Each row has a name. After each piece below comes the name of the row it's from, unless a question asks for something else. Each question is about the rows just above it. Places in a row count from 0.

Pife: [-34 -10  62  37]
nid: [-38 -39 -82 -47]
vis: [ 47   7 -38 -38]
Print row vis. => [ 47   7 -38 -38]
Row and place where [-10  62  37] starts: => Pife, 1
Where does [-38 -38] start? Give its row and place. => vis, 2

gabo: [-12 -13 -13  21  -4  16   7  15  21  -2  14  14  16  14  -4  11 -10   4
   5   3   4 -16  12 -17  13  -8  -2  -6   7   4 -11  -6   9   4  -4  13
 -13  14   0  18 -10]
davu: [  7  35 -17 -21 -24   4  13  -5  -9   1  17  -2  -6  -5 -25  -4   0  12
  23   5  13  18 -12  11   6  -1   7  -1 -22   2 -10   1   7 -21 -14 -54
   9 -37   0  15   5]
nid: [ 16  27   0  -6  -5   5   4   4  -9 -15   7  -8  -5   6   2  -2   7   1
  32  -3  15   4  -8  13  -9 -11 -14   5 -19  11   2   4  -6 -24  -4  -9
   4 -32  -2   1 -15]
kaga: [-27  -9 -31  14  14   9 -12  10  -3  -1  21 -15  -1  10 -37  13 -10 -18
  -7   7   0 -27  15  15   0 -16   2  -3  35  -4   5 -32  -1   3   0  41
 -13  25  -2  18 -15]
Givo: [ -4  -1  -7  -4 -17   5 -10  17   5   1   1   6   5  10  -4  -2   7   8
   3 -22   6   6 -16 -14   8 -11  -8  17   5 -22  20  -6 -15  -4 -10   2
   3 -12 -15 -19   8]
Pife: [  9 -12  -1   7   0  -9 -37 -16   0  14 -32  -3  35  25  41  15  -1  10
   0 -27 -18  -2  -1 -15 -13 -10 -27   5  -7  -5 -15  -3  13  14  21 -31
   3  15  18   2  10]
vis: [-28 -32 -11  17  10  -1   2  19  17  15   8  25  20  -2 -18  19 -18   7
   0  17   6 -12  18   6  -4  -9  23  25   3   0 -24 -20  14  -1 -27  50
 -33  39   4  -7  -9]
nafup: [ -8  -2 -33 -27 -16   5  -6   6  -7 -17   3 -20  -3   2   3  13   8  27
   6  11  11  -1  -5   4   3   8 -16 -17  -9  -9 -30  16 -12  -8 -18  -6
  21 -15 -33  31  12]
lubim: [-35 -34   7  38   0 -11   2  31  11  13 -31  27  16   8 -21  44 -16 -31
 -17  24  21 -20  25   8  -4 -19  18   8  26  -3 -16 -43  24   6 -24  69
 -30  47  18  11 -17]
Fisep: [ -4  -4  -9   7  -7   1 -11  11  -2  -3  18  -1  -4  15 -22  -3 -10 -15
 -20  11  -4  19  -2  -7   3   1  -6  12   3   2  -7 -22  16 -22 -12   8
 -21   4   3  33   5]
zok: [ 14   8 -19   4 -24   3  -1  16   1 -16  10 -19  12  26  -3 -16  45  29
  27  -8  13  12  -8  10  -1  20 -12  -7   2 -10   6  -1  14 -11  -2 -18
   9 -49   6  10  14]
Where does [ 11  13 -31  27  16   8 -21] start? Give its row and place. => lubim, 8
[-37 -32 -31 -27 -27 -18 -16 -15 -15 -13 -12 -10  -9  -7  -4  -3  -3  -2
  -1  -1  -1   0   0   0   2   3   5   7   9  10  10  13  14  14  15  15
  18  21  25  35  41] is which row reordered? => kaga

kaga: [45 12 57  8]
davu: [44 11 70 40]
zok: [12 45 56  8]
Fisep: [44 70 12 40]
[ 8 12 45 56] is which row reordered? => zok
[57  8 12 45] is which row reordered? => kaga
[11 40 44 70] is which row reordered? => davu
Which row holds these entries in another order? [40 70 11 44] => davu
Where do [44 11 70 40] appear? => davu
Put [70 40 44 11] back in order: which row is it? => davu

nid: [  1 -22  10  20  33 -10  19  -5  13  -5 -27   4   2 -35  10  78  28  10
   5 -30   6  12   9   3  21  24  10  29 -34 -27 -28 -50 -24  12 -37  15
  41  38  28  32  22  32  -3  30  44 -19   9  -5 -22  30 -16 -55  23 -11]
Fisep: [ -8   8  -6  -3  12 -12  19 -19   5  -3  -8 -15   1   6 -14  12  28   6
 -12  -9   4  -4  -7  13  -4   2  -4   1 -13   4   0 -11 -11  20 -20   6
   8   8  -7   6  12  -2  14 -18  12  -1   5  -8  -3  10  11 -20  11 -13]
dideb: [  1 -13   4  12  21  -4  10  -8   6  -4 -16   4   4 -19   7  42  18   5
   0 -17   2   6   5   2   8  14   5  14 -21 -15 -16 -28 -14  14 -24   8
  22  22  16  18  10  16  -1  16  24 -11   5  -1 -10  18 -12 -33  15  -8]
nafup: [-18   9  12   4   5 -31  29   7  16   8 -16 -23 -15  -5 -22  43  25  15
  -3 -16  15  -1  -4   8  30   8  -5  27 -19   0  -6 -30 -14 -19  -9  19
   7  15   1  12  39  14  17 -11  27  -6   3 -18 -19  11  22 -20   0  -5]
gabo: [  0  -9 -12   9  44  -4  26 -49   4 -17 -25  -6  18 -13   0  48  57  10
 -21 -30  -1   3  -2  19 -18  16   7   3 -39 -17 -17 -36 -27  65 -60   4
  31  32  10  24   4   8  10  -3  35  -9  15  -3  -6  35 -14 -65  41 -32]
lubim: [-3  2  0 -1  3 -5  6 -4  3  0 -2 -5 -1  2 -5  4  7  2 -3 -2  1 -1 -2  3
  2  1 -1  2 -2  2  0 -3 -1  2 -4  3  2  1 -2  2  5 -1  5 -6  3  0  2 -3
  0  2  4 -3  2 -3]
kaga: [ -7  -5  11  10   8 -17  17   9  11   4 -15  -7  -8 -15  -6  44  14   7
   4 -15   9   4   2   1  24  12   0  23 -15  -8 -12 -28 -11 -13 -10  13
  22  17  11  14  26  19   5   9  24  -8   2 -10 -16  11   4 -21   4  -1]
Pife: [ -7   4   4   2   2 -12  13   3   8   2  -6 -10  -6   0 -11  16  11   5
  -2  -6   6  -1  -3   3  11   4  -4  10  -7   2  -2 -11  -7  -7  -4   7
  10   5  -1   4  16   4   7  -5  11  -2   1  -7  -7   3   9  -9  -1  -1]
[ -8  -3  10  11 -20  11 -13  -8   8  -6  -3  12 -12  19 -19   5  -3  -8
 -15   1   6 -14  12  28   6 -12  -9   4  -4  -7  13  -4   2  -4   1 -13
   4   0 -11 -11  20 -20   6   8   8  -7   6  12  -2  14 -18  12  -1   5] is which row reordered? => Fisep
Print row gabo. => [  0  -9 -12   9  44  -4  26 -49   4 -17 -25  -6  18 -13   0  48  57  10
 -21 -30  -1   3  -2  19 -18  16   7   3 -39 -17 -17 -36 -27  65 -60   4
  31  32  10  24   4   8  10  -3  35  -9  15  -3  -6  35 -14 -65  41 -32]
Where does [ 7 42 18  5] start? Give its row and place. => dideb, 14
Which row holds [ -8   8  -6  -3  12 -12  19 -19   5  -3  -8 -15   1   6 -14  12  28   6
 -12  -9   4  -4  -7  13  -4   2  -4   1 -13   4   0 -11 -11  20 -20   6
   8   8  -7   6  12  -2  14 -18  12  -1   5  -8  -3  10  11 -20  11 -13]? => Fisep
Print row nafup. => [-18   9  12   4   5 -31  29   7  16   8 -16 -23 -15  -5 -22  43  25  15
  -3 -16  15  -1  -4   8  30   8  -5  27 -19   0  -6 -30 -14 -19  -9  19
   7  15   1  12  39  14  17 -11  27  -6   3 -18 -19  11  22 -20   0  -5]

Fisep: [ 20  22  26  20  18  21  17  -5  20  11  21   9  17  18  20  16  15  18
  20  24  17  24  17  17  21  18   5  -1  20  20  -3  17  12  17 -67  17
  16  20  12]
vis: [  3  16  20  18   0  16  18  -7  -2   2  19   4   3  19  15  -4  -4  21
  22  21  -1  18  -2   8   2  -1  -1   1  21  21   3  -1  20  15 -70  19
   2  -5  20]
Pife: [  2  16  19  17   1  14  18  -8  -3   2  14   4   3  19  11  -3  -4  20
  22  22  13  17  -2   6   1  -1  -2   1  21  22   3  -2  20  14 -71  19
   1  -5  20]
dideb: [ 19  22  26  21  18  20  17  -6  20  11  21   8  16  18  20  16  15  18
  20  24  -5  23  18  17  20  17   4  -1  20  20  -3  17  13  22 -68  17
  16  20  13]
Print row Pife. => [  2  16  19  17   1  14  18  -8  -3   2  14   4   3  19  11  -3  -4  20
  22  22  13  17  -2   6   1  -1  -2   1  21  22   3  -2  20  14 -71  19
   1  -5  20]
What comes right after [-71] in the named rows? => [19]

Pife: [-18  -6  -5  13  18   7  -3   5  -2   6 -43 -28  -1  10 -19  10  27   1
  26]
zok: [ -3   5 -26  -7 -11  30 -21  11 -34  35  -4 -21   0  19   3   1   0   3
  15]
Fisep: [ -6   3   2  45 -58 -14  42  11 -31  21  13   2  -2  52 -27  -1 -54   6
 -12]
lubim: [ -6  -2  14  38 -75   1  31 -15 -31   0  -4 -44  -2  47  -5  14 -46   4
   0]
vis: [-12   0  -7   7  17  20 -13   1  -3  15 -34 -21   2  17 -13   9  27  -4
  25]
What comes right after [-27] in the named rows? => [-1]
which: [ -6   3   2  45 -58 -14  42  11 -31  21  13   2  -2  52 -27  -1 -54   6
 -12] => Fisep
Right after [38] comes => [-75]
Print row Fisep. => [ -6   3   2  45 -58 -14  42  11 -31  21  13   2  -2  52 -27  -1 -54   6
 -12]
What comes right after [-18] in the named rows? => [-6]
Print row zok. => [ -3   5 -26  -7 -11  30 -21  11 -34  35  -4 -21   0  19   3   1   0   3
  15]
Row and place where [ 42  11 -31  21  13   2  -2  52 -27  -1 -54] starts: => Fisep, 6

davu: [-49  54   5 -20  58   8 -25 -12 -14   2  23   2 -27  -2 -14  12 -24]
nid: [-20  32  49  -1 -26   2  21  -8 -61   9  -8 -35  34 -45  -9  20 -61]
Pife: [ 47 -18  33   8 -22  13 -47  12  13  13 -26  68  28  39 -45  -4 -28]
dideb: [-27  17 -37  24  10  20  29 -32 -49 -73 -11   3 -12 -36   5 -10  15]
vis: [ 40 -41  26   0 -18 -15  17  35  21  15   8 -74 -38 -34  30   2  32]
zok: [ -1 -19 -11   5 -14   1  37   6  30 -53 -21  65 -24 -14  35 -19  49]
kaga: [ 27  -8 -45  -5   9  44 -22 -22  28 -53 -21  65 -24  32 -11 -22  19]
Givo: [-24 -27  46 -50   0  42 -18  -5  36 -69 -12  40 -12 -11  23   0   6]
Print row kaga. => [ 27  -8 -45  -5   9  44 -22 -22  28 -53 -21  65 -24  32 -11 -22  19]
which: [ 27  -8 -45  -5   9  44 -22 -22  28 -53 -21  65 -24  32 -11 -22  19] => kaga
[ 15 -10   5 -36 -12   3 -11 -73 -49 -32  29  20  10  24 -37  17 -27] is which row reordered? => dideb

